128 stands for zero in the data rows.
Here are some points:
[169 112 160 104 111 119 116 133 131 129 108 121 122 131 131 135 137 157
  95 151 101 126 171 113]
[158  93 152 137 160 124  93 162 143 114 127 110 138  97 145 123  88 104
 133 104 117 104 143 131]
[ 98 129 132 117 114 159 150 140 121 136 138 111 108 121 117 119 157 139
  97 136 121 143 126 125]
[154  91 146  93 106 136 104 133 146  86  77  93 172 114 120 105 155 140
 133 152  83  77 133 103]
[165 110 169 104 120 156 115 141 140 134 122 120 113  94 124 136 155 130
 108 179 127 125 182 132]
[139 120 149 104  98 135 137 167 117 133 125 136 145 117 120 155 130 126
 139 146 124 132 113 137]
[152 119 137 120 128 120 143 139 136 142 132 125 104 127 129 140 144 132
 106 134 126 116 180 147]
[108 103 110 119 118 137 162 151 163 132 135 112 144 123 127 105 140 119
 144  97 130 130  95 138]
[113 139 117 164 101 121 113  98  21 116 100 145 110  90 141 161 147 183
 151 131  54 129 129 123]
[140 108 108 127  88 171 124 137 101 108 129 119 105 105 137 166 121 152
 146 161  93 154 113 109]
[ 97 165 131 142  89 176 128 122  52 114 110 135 125 127 100 157 166 148
 156 160 102 128  87 106]
[126 141 117 133 122 135 127 114 143 135 118 115 131 150 118 121 138 135
  97 129 127 135 139 132]
[143 144 125 104 146 113 135 114 184 126 136 123 139 136 116 136 123 129
 112 160 150 149 152 127]
[106 141 141 153 187 130 133 114 128  75 142 134 147 176 148 120 139 138
 172  88 160  79 102 124]
[146 146 145 113 200  94 127 132 177 124 153 143 115  88 133 116  80 123
 137 141 162 143 161 149]
[121 113 130 127 126 101 128 132 106 121 109 149 148 119 135 147 102 137
 177 134 112 115  89 107]
[130 127 109 101 105 134 145 122 143 149 124 121 126 127 110 141 126 134
 136 153 131 146 118 119]
[137 113 113 132 117 110 114 123 149 121 109 114 147 126 128 117 117 149
 109 119 105 136 133 118]
[145 146 118 128 125 125 118 104 158 122 131 106 167 149 101 137 134 153
 137 142 155 144 135 138]
[119 139 132  99 155 108 142 124 156 140 150 135 138 108 124 144 101 113
 180 109 156 123 104 108]
[101 152 113 140 124  68 184 100  87 127 128 178 101 132 161 165 167 121
 136 118 114 137 122 174]
[135 160 124 144 115 113 121 115 101 145 118 128 122 151 105 137 128 130
 120 112 134 129 149 140]
[ 69 145 101 184 176 153 102 108  56  89 153 145 179  93 142 100 129 121
 180  75 123 137  65 126]
[141 121 114 100  93  83 160 144 103 178  98 143 129 161 120 179 125 152
 115 139 113 151 114 150]
[155 141 141 133 117 170 117 130 110 117 130 140 113 100 114 139 147 117
 147 155 120 135 158 145]
[150 141 136 125 110 174 118 114 111 171 118 144 116 109  88 139 149 126
 127 132 121 150 147 140]
[151 135 124 134 152 132 115 125 127 115 113 118 115 156 116 130 102 114
 141 125 117 121 129 121]
[136 124 126 158  99 182 148 127  43 104 108 150 129 131 135 169 188 180
 180 148 103 112 110 144]
[124  95 126 155 129 168 127 149 113 121 127 131 138 117 148 126 113 115
 150 102 124 114  76 131]
[179 133 126 133 128 137 138 155 154 156 165 152 120 114 117 133  88  87
 177 148 178 189 154 174]
[108 128 173 131 136 103 120  99  92 111 112 161 104 131 167 111 159 156
 111 160  99  71 149  75]
[119  73 120 111 109 139 120 163 119 106 116 102 150  74 149 122 122 157
 150 119  63  93 113 100]
[126 133 109 117 117 166 132 121 157 127 122 114 144 150 108 130 145 123
 118 132 137 113 105 124]
[105 133 101  96 139 118 148 109 183  88 127 104 147 117 127 127 121 115
 128 133 120 129 111 133]
[107 118 144 110 136 120 115 148 110 142 154 109  98  77 140 144 116 106
 111 117  96 109 138 113]
[132 117 154 133 140 133 100 143 138  94 142 138 151 102 134 131 110 106
 145 125 136 136 110 140]
[110 146 115 149 163 148 117  91 103  78 146 147  97  87 142 160 121 123
 172 125 128 133 117 162]
[116 136 118 142 113 136 131 113  98 106 101 152 128 145 126 152 117 116
 187 155 117 111  74  95]
[100 117 141 110 122 106 126 141 122 131 142 133 144  94 137 121 148 142
 110 122 106 126 129 132]
[135 123 136 143 153 140 132 137 135 115 134 110 136 154 139 139 140 139
 106 116 137 114 132 146]
[119 143 138 123 145 101 134 129 166 118 140 129 121 151 141 114 115  99
  87 112 138 121 138 123]
[109 107 111 119 102 145 136 135 126 126 127 127 132 115 124 127 130 130
 140 125 115 132 105 128]
[ 75 114 142  91 148  90 125 181  99  81 174 155 139  34 149 150  85  74
 179 108  85 114  65 113]
[127 122 131 114 155 117  93 150 137 111 118 105 143  97 123 119  92 127
 126  99 106  91 107  99]
[154 119 122 114 136 129 156 128 113 142 126 161  82 112 135 159 152 133
  97 124 106 141 165 183]
[135 114 138  91 147  78 132 143 185 141 155 125 137 101 127 126  98 103
 116 126 146 140 143 127]
[149 136 137 131 137 133 134 158 146 134 181 149 117  96 125 137  96  72
 177 146 174 163 137 162]
[149 119 136 136 113 131 134 135  92 142 113 160 106 135 131 137 102 122
 171 131 127 127 127 124]
[ 95 131 110 153 163 143 120 100 106  90 148 122 103  76 139 135 117 120
 147 101 122 122 119 167]
[113 142 165 104 182  90  88 160 156  96 173 132 162  64 129 134  83  81
 126 121 149 126 107 139]
[132 115 154 131 124 156 112 148  83 118 131 132 128  93 134 146 144 133
 133 127 105 108 129 136]
[129 130 150 122 132 138 125 145 103 125 141 135 124 102 130 154 133 120
 148 140 127 119 126 132]
[ 94 104 132 114 116 106 178 152 129  88 142 143 131 135 151 150 124 107
 155 150 148  94  62 124]
[ 98 175 137 131 137 136 111 141  94 156 146 136 115 135 111 113 146 102
  87  95 141 103 121 128]
[134  99 143  88 104 123 117 136 109 125 117 153 145  65 123 133 117 145
 189 180 103 122 121  78]
[174 125 153  92 129 108 136 137 136 129  93 145 155 151 109 157 129 156
 186 191 145  95 140 106]
[140  96 175  90  90 171 176 199 106  97 147 154 105  49 158 170 188 134
 123 185  75 136 151 166]
[145 112 178 109 119 165 138 169  77  89 143 177 124  78 140 177 145 113
 181 173 111 124 102 118]
[126  41 136 117 104 165  89 198  85  96 121  97 159  12 161 115 109 143
 163  92  31  87 113 100]
[193 103 116 207 139 234  85  97 127 113  52 105 175 186  98 127 128 179
 135 129 130 132 143 178]
[110 110 130 113  97 138 108 148 111 138 118  98 126  87 127 113 129 127
  87 108  77 122 146 131]
[ 87 129  99 186 131 181 148  92  97 121 131 157 107 124 147  71 176 137
 158 111 120 122 104 133]
[112 149 141 167 200 149  82  71 207  75 142  80 117 132 149  57 116  72
  71  69 147 134 137 152]
[116 127 126  83 165  74 111 109 210  82 156  96 122  63 145 123 123 102
 112 137  87 115 180 117]
[143 132 141 168 130 163  98 133  97 123 113 140 145 113 120 106 121 118
 137 109 124 137 126 145]
[133 147 139 152 106 173 138 126  88 113 106 127 102 163 117 157 155 122
 128 153 131  98 132 129]
[146 137 136 123 119 121 115 125 115 130 104 132 146 149 107 145 111 134
 152 145 133 120 121 112]
[129 168 126 156 161 153 123 104 148  81 153 145 124 159 130 130 114  94
 148 144 174 151 101 125]
[128 130 125 136 124 143 138 121 103 126 126 156 119 112 127 146 130 130
 170 153 125 138 110 127]
[141 107 117 139 130 112 130 129 129 164  75 121 169 164 113 121 128 159
 126 106 123  89 117 133]
[170 102 159 108 100 128 113 137 118 134 105 112 119 131 131 138 145 163
  97 156  96 117 170 108]
[180 129 147 108 111 100 121 122 155 139 112 146 139 119 114 130 133 122
 136 179 118 153 148 127]
[151 119 126 139 130 140 141 136 161 172 145 126 107 132 127 107 135 108
 108 130 158 157 166 167]
[124 107 113 124 116 124 153 147 141 150 123 120 136 147 128 116 125 130
 125 109 135 129 111 137]
[164 127 146 139 137 109  98  93 129 127  95 149 137 123 131 115 121 155
 120 148 115 136 171 117]
[129 133 124 132 133 140 115 125 138 142 131 119 143 127 109 122 118 114
 138 123 145 134 119 125]
[134 107 124 123 127 154 140 151 121 145 141 121 132 132 131 152 116 133
 120 133 149 143 103 131]
[109 150 113 135 114 120 117 115 106 133 126 118 132 140 112 124 124 125
 131 111 120 129 112 115]
[ 89 147  95 148 130 127 169 103  96 117 121 143 101 169 133 149 124 114
 183 124 136  99  73  97]
[131 119 123 135 127 149 115 127 139 130 119 102 142 142 124 117 130 137
 112 117 127 119 125 123]
[172 120 189  86 156  75 108 139 105 123 123 157 116  86 145 159 171 161
 116 181 101 108 222 149]
[105 115 112 102 107 101 160 145 145 149 144 141 121 121 138 135 116 109
 122 125 124 148  99 125]
[ 85 111 132 103 118  98 185 160 135  94 153 143 125 131 152 154 130 101
 144 144 145 102  65 129]
[127 122 131  80 142  73 138 148 179 143 157 122 126 106 128 136  98  99
 122 138 144 132 137 128]
[164 118 133 156 140 154 127 138 115 136 135 138 104 118 139 117 123 120
 134 111 133 133 166 150]
[117  91 107  68 114  12 186 178 169 124 107 125 147 106 132 116  75  90
 162  91  70  79 117 133]
[147 130 138 133 135 159 115 142 120 123 143 116 115 110 125 144 130 118
 133 133 131 120 146 133]
[147 140 146 109 123 142 131 145 146 118 133 158 160 151 106 138 124 109
 179 165 180 125  98 117]
[123 134 138  98 122  88 107 119 127 138 106 114 109 123 142 121 138 158
  52 144  88 106 167  85]
Then 12 other points, each followed by its number:
[ 97 197  90 156 164  74 115  49 175 114 125 126 106 193 118  83  91  99
  99  80 146 153 134 127] 0
[114 166  90 163 108 143 162  70 113 124 116 161  98 161 128 108 151 150
 150 124 127 138 136 134] 1
[143 107 129 122 101 153 141  99  98 143  87 166 105 139 148 104 176 125
 106 134  95 106 147 112] 2
[142 118 117 126  91 122 117 127 109 142 111  98 115 134 124 141 123 160
  91 125  95 145 154 127] 3
[117 135  86 217 161 170 161 118  87 144 131 152 118 186 145  88 134 147
 143  36 149 104 113 158] 4
[185 118 113 168  98 186 124 109  91 120  87 128 105 183 136 136 130 154
 137 133 115 134 147 125] 5
[131 110 136  97  97 118 129 145 107 127 112 150 143  95 126 144 117 141
 172 170 104 124 104  96] 6
[128 118 139 108 105 124 137 136 124 175 140 141 102  88 132 137 148 127
  84 143 110 168 147 148] 7
[139 125 127 148 158 115 129 138 140 130 148 142 132 131 138 115 107 107
 133  92 147 141 126 151] 8
[140 121 161 108 100 154 128 155  94 103 123 149 118  94 130 159 153 122
 147 178 113 127 126 127] 9
[181 100 131 131 122 128 159 137 184 203 133 136  88 143 130 103 144 116
  98 160 164 160 186 173] 10
[130 136 134 140 137 173 111 116 135 124 134 121 121 118 121  98 146 122
 125 135 140 128 143 127] 11
Which of these numbered points is nearest to each point below by angle, seen from the average point of the first points? Its number follows each.
[178 146 137 186 153 144  97  83  97 122  70 133 126 193 128 120 112 175
 136 133 134 111 161 114] > 5
[146 111 107 132  78 121 129 129  98 149 104  85  97 144 122 160 121 170
  95 127  88 143 164 138] > 3
[134 112 138 114 117 110 127 134 116 127 120 146 136 111 129 130 105 135
 167 149 121 124 120 101] > 6
[143 122 121 142  92 221 155 153 119 143  86 110 116 182 111 124 139 142
 109 160 142 115 116 131] > 5
[114 190 101 146 170  55 107  67 182 125 120 118 107 187 118  81  78  80
  90  67 147 153 149 143] > 0
[133 119 135 117  89 128 112 134 115 135 112 105 108 109 132 114 146 146
  78 130  84 125 172 123] > 3
[101 157 103 146 111 135 159  87  97  93 109 167  95 158 135 141 145 138
 150 148 112 128 120 125] > 1
[139 130 131 148 102 197 151 136  99 140 115 140  82 141 128 103 188 111
 121 132 116  99 160 138] > 2
[159  83 161 131  97 206 134 198  61 124 125 182  72  40 162 158 142  95
 174 141  98 110 145 160] > 9
[109 117 113 142 126 152 131 143 102 121 136 120 131 112 132 130 127 125
 156  99 114 109  98 126] > 4
[155 137 111 157 104 159  99 104 117 124 103 112 156 172 104 109 125 172
 137 130 145 155 138 112] > 5
[143 117 138 128 126 150 129 137 128 105 126 129 126 140 140 132 124 132
 137 151 131 119 122 113] > 5
[130 123 128 149 154 117 121 142 145 120 154 122 131 134 143 105 106 113
 115  85 145 144 133 148] > 8
[122 123 126 126 140 130 122 137 146 130 149 135 141  97 128 126 118 111
 147 125 137 144 108 134] > 8
[119 134  94 203 153 163 152 120  92 129 133 152 117 175 142  99 132 134
 162  67 151 118 104 151] > 4
[175 102 184 101 153 161 112 169 139 101 147 135 120  61 131 136 144 102
 151 195 131 129 178 127] > 9
[138  99 128 117 118 138 163 137 111 124 132 176  93 130 173 138 118 131
 107 129 102 134 106 111] > 2
[109 114 148 117 176  76 123 150 161 117 167 137 143 101 156 108  94  93
 126  92 145 128 113 127] > 8
[132 161 146 157 157 226  89  99 140 114 157 116 105 107 114  77 169 111
 109 137 158 126 169 122] > 11
[160 133 149  85 102  65 107 112 136 122 106 144 156  94 108 160 123 143
 157 180  96 149 138 109] > 6
[100 159 105 144 100 133 157  86  88 101 109 162  93 156 131 153 150 145
 156 153 110 133 125 133] > 1
[113 113 117 109 111 125 143 131 121 129 127 134 120 107 131 144 118 124
 154 145 103 122 104  96] > 6
[120 130 147 135 183  96 127 160 105 131 167 158 114 103 150 141  82  75
 182  87 156 104 103 121] > 8
[126 149  99 132 120  80 116  73 150 142 116 135 122 146 125 109 125 123
 112 131 118 160 148 112] > 0
[149 111 116 114  85 135 119 112 133 162  94 128 124 135 117 119 134 154
  72 125  90 156 151 134] > 3
[119 122 108 152 124 148 127 131 113 124 127 122 135 130 128 126 118 132
 148 100 117 120 104 131] > 4
[ 94 156  89  91 132  93 162  99 170 100 134 115 125 129 113 138 117 104
 126 133 125 138 109 127] > 0
[115 137 129 122 114 127 137 120 146 127 107 113  90 154 145 106 159 119
  63 132  99  93 158 118] > 2
[137 196  70 126 169 114 121  41 250  78 134  87 162 192 103 124 145 143
  75 141 178 183 164 164] > 0
[132 114 142 105 110 134 136 145 122 162 132 143 103  95 136 133 149 116
 100 147 118 152 137 140] > 7
[106 153  69 170  98 126 183  79 127  95  84 143 114 245 141 129 138 163
 136 128 121 110  84  97] > 1
[134 150  64 173 110 129 186  72 151 123  87 148 132 255 140 103 137 171
 144 145 156 132  99 107] > 1
[186 150 102 163 127  77 147  61 169 250  83 134  80 206 108 121 106 161
  88 156 166 186 217 172] > 10
[169 128 149 146  74 205 133 134  73 147  91 115  74 204 110 171 172 156
  92 182 138 103 157 108] > 5
[105 145  71 204 147 193 133  85 128 120 109 108 158 230 113  60 137 173
 164  77 175 101  93 108] > 4
[150  88 130 128 107 156 156 139  83 120 114 187  90 128 168 142 131 141
 128 140  86 124 102 116] > 2
[192 116 138 138 132 100 115 117 182 178 103 121 135 164 122 109 108 136
  74 106 154 156 190 174] > 10
[120 115 150  94 134  90 138 152 132 143 149 145 134  83 136 154 131 123
 118 137 117 139 121 147] > 7
[ 73 118  55  63  77  48 191 135 133 121 138 119 127 145 124 209  65 141
 204 165 105 133  25  49] > 6
[129 128 156 124 153 113 101 141 135 110 144 143 174 100 129 126 118 120
 137 122 139 139 103 142] > 8
[129 122 128 107 114 120 140 146 121 122 110 116 136 132 124 158 121 138
 146 145 104 108 105 119] > 6
[155 127 117 125 117 144 116 120 113 118 100 124 135 146 106 146 111 149
 170 152 122 132 127 112] > 5
[131 112 142 124  98 153 113 131  96  98  91 113 120 128 146 128 147 146
 124 153  94  88 144 108] > 2
[ 87 167 104 151 119 121 144  62 113 111 121 150 104 125 112 101 154  90
 172 126 144 121 118 137] > 1
[139  44 123 109 110 142 118 181 138 110 118  99 155  50 152 113 110 151
 158 112  65  99 123 105] > 6
[115  93 178  71 134  67 114 162 147 125 161 129 117  52 169 142 143 131
  56 150  89 139 157 127] > 7
[115 137  82 196 151 170 123  90 145 132 111  99 154 208 120  59 132 161
 132  69 160 104 117 117] > 4
[151 117 129 154 111 140 132 128 152 134 126 114 117 158 131  97 135 135
  90 135 167 147 156 161] > 10
[133 133 127 118 141 132 182  98 146 122 150 146 100 165 141 156 143 172
 139 148 163 126 138  96] > 1
[126 124 144 129 144 128 123 148 143 132 132 126 137 122 130 118 117 107
 139 108 149 106 122 135] > 8
[117 148 107 161 134 164 134  94 134 122 129 139 123 145 128 108 154 142
 135 138 139 145 120 133] > 1
[143  92 122 138 121 153 165 138  98 129 137 189  89 126 178 129 132 126
 121 119 109 138 100 119] > 2
[148 116 130 135 122 169 152 151 132 173 121 123 104 150 121 104 150  99
 111 113 144 105 156 147] > 10
[122 122 130  92 104  93 152 149 132 175 156 135 124  68 106 160 140 116
 102 125 112 155 150 168] > 7
[119 115 144  94 127  83 138 153 128 156 143 143 142  88 130 159 134 131
 111 130 119 146 120 156] > 7
[101 150 127 115  97 125  64 102 128 109 111  80 152  90 102 127 127 157
  90 142  76 134 140 109] > 3
[ 93 117 138 154 165 165 116 182  86  58 133 107 180 145 145 143 112 115
 181  67 115  36  35 104] > 4
[120 119 117 125 157  87 141 148 154 117 181 125  99 109 153 109  86  97
 112  73 141 150 151 129] > 8
[154 109 117 161 156 145 124 154 151 133 151 106 153 144 134 117 105 128
 104  72 157 150 128 176] > 8
[155 142 125 171  91 174 115 107 113 120  90 123 149 223  87 144 110 136
 177 144 179 118  87  93] > 5
[151 135 146 110 118 149 132 128 123 127  96 133 121 143 119 146 158 137
 125 173 117  90 148 111] > 2
[146 141 143 162 140 216 105 116 123 123 128 118 112 134 115  90 163 122
 133 137 154 116 154 124] > 11
[154 124 152 111 117 159 128 125 137 169 178 185  96  29 129 122 172 127
  68 152 119 232 207 202] > 7
[120 146 176 122 153 125 104 159  60  63 133 176 122  92 161 115 153  87
 159 181 126  93 126 111] > 9
[162  85 166 130 170 124  89 164 139 106 132 115 138  76 154 122  86 106
 137 106 111 105 149 131] > 8
[ 90 116 117  86  96 102 137 145 125 148 129 108 128  90 118 141 136 135
 139 141  89 116 114  98] > 6
[161 116 137 153 125 138 131 127 153 123 127 121 118 155 137  96 131 138
 114 147 178 142 162 151] > 10
[156 122 122 118 137 116 122 114 175 138 108 137 164 124 115 126 131 150
 133 164 135 145 139 134] > 10
[119 138 132 113 116 118 136 122 129 128 135 144 114 120 132 137 141 121
 117 151 122 147 125 123] > 7
[107 159 129 136 139  80 115 104 136 152 131 118 131 134 113 103 114 130
  89  95 133 154 146 138] > 0
[164 111 145  98 126 148 150  98 147 144 116 180 113 117 134 124 155 134
 128 169 123 127 148 113] > 2
[127  90 195 111 146 158 146 199  90 117 154 136  85  70 159 139 104 125
 131 158 141 144 139 119] > 9
[144  93  90  92  93 114 147 139 132 142  96  85 120 169 151 137 124 139
 107 114  94 112 153  88] > 3
[166 126 134 123 136 122 115 127 165 137 136 134 138 129 124 123 116 124
 111 138 143 163 138 141] > 10
[ 92 107 117  96  87  99 169 178  86 162 140 147 144  91 116 167 132 106
 162 105  96 118  63 136] > 6
[107  99 124 123  93 158 143 163  84 141 128 139 148 113 120 146 130 127
 172 130 124 128  60 108] > 6
[139 150 155  94 162 116 130 126 165 137 174 139 107 123 137 127 135 110
 118 157 185 150 179 125] > 10
[150 105 120  96 126 126 179 166 198 143 141 111 133 196 138 145 124 120
 105 141 179 112 107 130] > 10
[117 136 114 127 114  81  98 109 123 162 102 102 147 115 109 119 110 159
  99  93  97 126 155 134] > 3
[179 118 156 127  87 131 103 143  84 150  86 120 106 118 122 137 154 155
  86 135  83 125 212 156] > 3
[126 112 112 159 105 155 129 115 110 119 120 131  91 106 146 106 141 139
 117 128  93 142 148 130] > 2
[112 123 125 152 148 183 124 116 170  97 137  90 137 133 131  66 154  97
  80  90 127 105 142 136] > 11
[117  96 144 137 150  97 117 144 179  91 147 104 143 114 151  83  99  85
 117 107 166 110 116 147] > 8
[136 134  83 180 123 145 159  70 135  99  81 152 122 227 143 112 142 165
 152 145 137 117 105 103] > 1
[133 152 137 143 173 101 134 126 127 116 158 163 126 142 133 135  91 111
 156 116 168 146 113 132] > 8
[133 108 141 172 119 188  95 137 101 139 141 108 117 109 128  78 159 143
  92  99 124 133 161 146] > 11
[ 88 169  94 140 128  37 198  88  95 137 137 192 104 144 156 170 179 124
 129  95 113 146 116 192] > 1
[122 123 114 125 138 140 137 134 147 125 147 133 143 111 127 138 120 121
 148 127 137 145 103 132] > 8
[ 89 109 133 147 139 149 138 135  99 125 139 102 137 112 128 113 147 107
 115  82 117  84 118 122] > 4
[152 127 149 154  82 190 122 125  87 144  95 105  95 188 118 154 163 154
  83 156 133 117 145 115] > 5
[ 96 173 123 154 154  77  92  93 138 148 135 111 137 132 110  91  98 130
  88  75 135 154 146 130] > 0
[111 132 113 121 106  92 106 119 133 159 110  93 163 122 105 119 122 157
  98  92  98 126 131 132] > 3
[130  83 129 118 121 132 125 159 119 118 127 119 137  85 145 124 117 137
 146 120  90 111 122 116] > 6
[184 100 160 139 146 126 138 100 116 164  89 197 109 182 155 120 120 151
 104 135 130 112 150 105] > 2
[101 154 146  94 107  90 154 142 149 143 154 120 119 110 108 146 146 123
  63 129 131 182 138 164] > 7
[105 115  98 139 150 121 153 135 137 115 179 149 124  96 152 113 107 128
 169 106 143 161 106 135] > 8
[114 182 109  98 135 105 129  92 165 117 126 115 123 172  96 149 140 113
 109 147 141 131 132 123] > 0
[160  97 146 127 130 158 121 143 139  99 117 122 123 141 148 122 106 140
 131 166 132 122 138  96] > 5
[108 128 122 153 144 184 128 123 162  94 140  98 136 130 131  80 148  96
  96  92 126 111 129 135] > 11
[126 104 103 137 127 109 142 128 109 121  96 128 159 124 133 168 118 154
 174 119  90  93  92 124] > 6
[139 144 168 143 155 155 107 127 107 122 134 115 106 131 131 143 160 134
  97 141 134 107 165 135] > 11
[ 77 151  92 194 178 165 104  94  57  79 131 146 175 129 142 104 142 125
 183  90 130 125  61 121] > 4
[113 140 148 152 176 134 130 115 120  80 136 142 138 167 154 124 145 151
 160 109 151  89 113 116] > 4
[ 83 124 148 129 166  87 128 148 114 101 177 151 117  95 162 118  95  95
 159  92 137 107  97 108] > 8
[105 134 133 113 119 104 125 130 131 131 150 140 120  97 131 135 128 110
 123 132 120 146 117 123] > 7
[106 119 111 132 148 135 142 130 153 112 151 132 142 107 142 136 124 116
 131 111 130 145  86 145] > 8
[134 105 121 119 118 131 148 151 150 162 133 117 137 139 125 110 130 126
 123 110 143 131 124 139] > 10
[110 104 151 132 192  77 161 174 133 138 201 159 126  84 186 106 157 123
 111  93 133 137 147 195] > 8
[146 106 148 129 149 128 108 152 130 120 133 121 133  97 138 125 110 114
 136 118 117 114 136 128] > 8
[119 124 130 108  69 143 140 151  97 103 106 137 145 145 119 158 137 138
 177 169 110 103  85  90] > 6
[ 77 225  68 101  58 113 150  11 101 145  92  88 110 232  97 152 158 194
 108 102 137 194 124 105] > 1
[110 138 143 120 134 117 130 119 151 132 125 114  87 147 151  99 159 109
  57 119 106  91 169 121] > 2
[122  99 141 128 146  99 117 147 173 102 143  98 142 116 146  88 106  90
 112 106 151 108 121 146] > 8
[110 111 118 115  89 108 157 159  80 159 125 159 125  94 130 149 131 113
 162 109  90 128  84 133] > 6
[141 113 174  92 116 116 159 183 108 110 152 164 107  67 149 161 156 110
 134 160  99 133 148 155] > 9
[ 24 189  84 160 165  44 154  13 179  72  69  45 164 230 115  90 134 156
  61 111  81  71  93  82] > 0
[165  90 146  97 114 151 121 157 168 149 128 128 150 104 118 123 118 130
 124 155 143 150 139 133] > 10
[121 166 123 139  89 123 125  94  93 119 111 137  86 147 118 145 139 134
 115 148 105 140 147 117] > 1
[108 132 139 118 126 126 141 128 146 133 132 110  93 149 146 112 158 115
  63 116 106  99 151 122] > 2
[122 165 123 140  92 129 116  83  96 102  98 144 119 153 116 146 146 163
 139 170 111 143 131 111] > 1
[146 118 173 119 152 159  96 150 111 114 132 114 133 104 128 159 152 131
 110 150 121  93 147 135] > 9
[104 121 122 169 163 201 132 114 184  72 147  83 129 157 143  62 158  78
  73  74 134  88 142 136] > 11
[155 108 131 148 174 137 102 129 155 104 151 129 172 132 136 125  88 152
 178 138 174 144 105 105] > 8
[125 114  89 120  96 115 126 108 148 137  77  96 164 134 110 120 125 174
 127 124  69 103 127 104] > 3
[143 139  89 152 110 127 163  92 139 131  89 137 128 214 126 121 136 164
 133 142 140 131 123 113] > 1
[156  90 143 139 120 172 148 174  93 137 130 157  93  98 148 142 121 104
 156 132 126 123 134 147] > 9
[ 83 144 139  90 118  85 127 134 129 137 170 141 108  61 128 148 118  96
 117 139 117 159 109 126] > 7
[119 112 116 136 123 130 118 127 120 116 117 124 129 100 139 100 119 138
 145 117  90 111 132 109] > 2
[169 123 178 104 142  91 122 140  97 120 118 160 104 103 140 163 150 147
 135 176 113 109 195 135] > 9
[168 127 176 107 152 101 133 140 106 115 127 165 105 105 144 152 145 141
 139 169 122 115 185 135] > 9
[105 132 128 106 128 112 115 138 117 151 141 127 148  91 116 134 138 150
 112 138 130 145 117 127] > 7
[123 135 149 129 158  79 106 142 124 116 135 137 159 105 135 125 113 120
 131  98 121 115 124 143] > 8
[100 132 131  95 128  89 152 133 110 153 128 175 134 131 120 149 137 121
 153 139 132 129  91 133] > 6
[167 125 128 154  97 142 104 114 144 115  90 104 161 213  91 134  93 138
 163 134 172 113 103  88] > 5
[134 106 104 106 102 114 142 130 128 133 109  94 123 147 147 126 141 138
 111 115 101 117 155 104] > 3
[117 154 136 138 144 102 106 147 114 119 149 136 129 129 128 153 103  94
 146 120 124 153 110 173] > 8
[141 118 137 129 138 148 155 152 123 136 147 149 108 150 141 134 145 119
 135 143 154 134 125 134] > 10
[118 110 131 111 119 134 102 101 148 137 137  54 131  94 116 134 162 173
  32 125  90 159 184 141] > 3
[122 145 129 140 131 117 112 114 126 127 130 127 120 124 128 104 128 123
 110 109 123 134 150 132] > 0
[172 136 130 154 108 136 132 117  71 166 108 146  93 130 109 153 127 146
 161 131 125 160 162 141] > 5
[158 130 161 111 133 117 124 138 108 127 121 144 115 114 129 148 142 140
 129 157 120 116 174 134] > 9
[124 139 127 130 126 113 133 121 124 120 128 134 120 143 136 127 124 126
 129 119 131 131 129 128] > 0
[124 118 143 113 124 158 129 144  94 131 159 153  90  89 146 139 173 103
 125 154 118 132 137 125] > 9
[136 189  93 134 162 119 118  57 215  88 135 104 148 166 110 119 144 141
  92 149 157 164 174 156] > 0
[123 148 127 143 138 124 111 105 130 100 118 132 129 140 128 126 107 113
 153 128 119 112 109 106] > 0
[150 146 146 157 130 133  94 104 103 105  86 134 110 146 125 114 120 135
 127 138 108 105 164 109] > 5
[156 114 115 139 107 171 125 124 120 108 107  98 109 125 135 146 131 132
 180 174 101 104 138 117] > 5
[139  82 129 107 124 131 119 161 139 109 129 107 144  81 144 123 115 136
 147 120  90 102 131 113] > 6
[197 148 120 149 110 168 128  85 149 109  59 153 134 234  99 144  91 143
 226 216 203 110 115  55] > 5
[159 112 129 109  89 137 122 151  97 135  79 118 130 147  98 183 110 140
 168 165 102 102 119  98] > 6
[103 126 139  94 127 101 126 138 147 100 125 103 150 121 125 147 141 131
 136 134 108  68 126  98] > 6
[139 112 115 147 123 192 102 124 146 143 117  77 145 149 116 100 133 148
  94 111 129 115 134 112] > 11
[149 136 135 145 137 107 141  80 109 136 108 209 124 181 145 140 109 140
 133 129 139 147  99 110] > 1
[ 82 113 137 134 141 156 154 131  93 127 153 125 148  98 118 134 156 114
 141 102 124  93  97 122] > 4
[122 151 107 132 134 131 121  97 173 115 130 106 146 149 120 121 141 138
 103 127 138 145 134 138] > 0
[124 157 127 148 130 106  98 110 136 138 136 113 117 123 127  89 126 119
  86  96 121 145 173 143] > 0
[ 88 146 132 106 147 109 145 152 129 132 181 147 151 107 121 147 121 108
 160 126 169 142  79 135] > 8
[164 150 115 169 114 180  95 103 118 112 116 106 153 179  96 114 123 161
 147 140 164 156 137 116] > 5
[103 133 144 119 144 155 135 146 100 104 175 158 125  92 142 150 140 114
 180 156 154 141  85 118] > 9
[140 130 139 121 156 122  86 118 146 124 125 107 157 120 124 104 126 140
 115 144 141 122 147 120] > 11
[ 88 101 124  76 185  77 148 176 197 104 188 109 193 127 152 128 131  89
 123  96 164 105  71 130] > 8
[106 134 112 113  96 116 141 131 111 146 146 134 106 107 124 128 134 127
 124 128 113 152 132 124] > 7
[140 139 141 113 146 121 123 126 151 128 155 126 118 128 128 125 136 114
 113 147 167 139 160 134] > 10
[109 121 121 118 121 137 118 105 144 131 138  75 138 109 116 139 156 159
  68 135 102 141 145 120] > 3
[ 82 123 120  93 139  26 181 114 106 127 116 168 139 109 148 165 145 152
 140 129  84  91 105 118] > 6
[124 146 110 108  92 141 150  96 139 129 116 131 113 152 109 157 163 151
 116 197 136 143 132 105] > 1
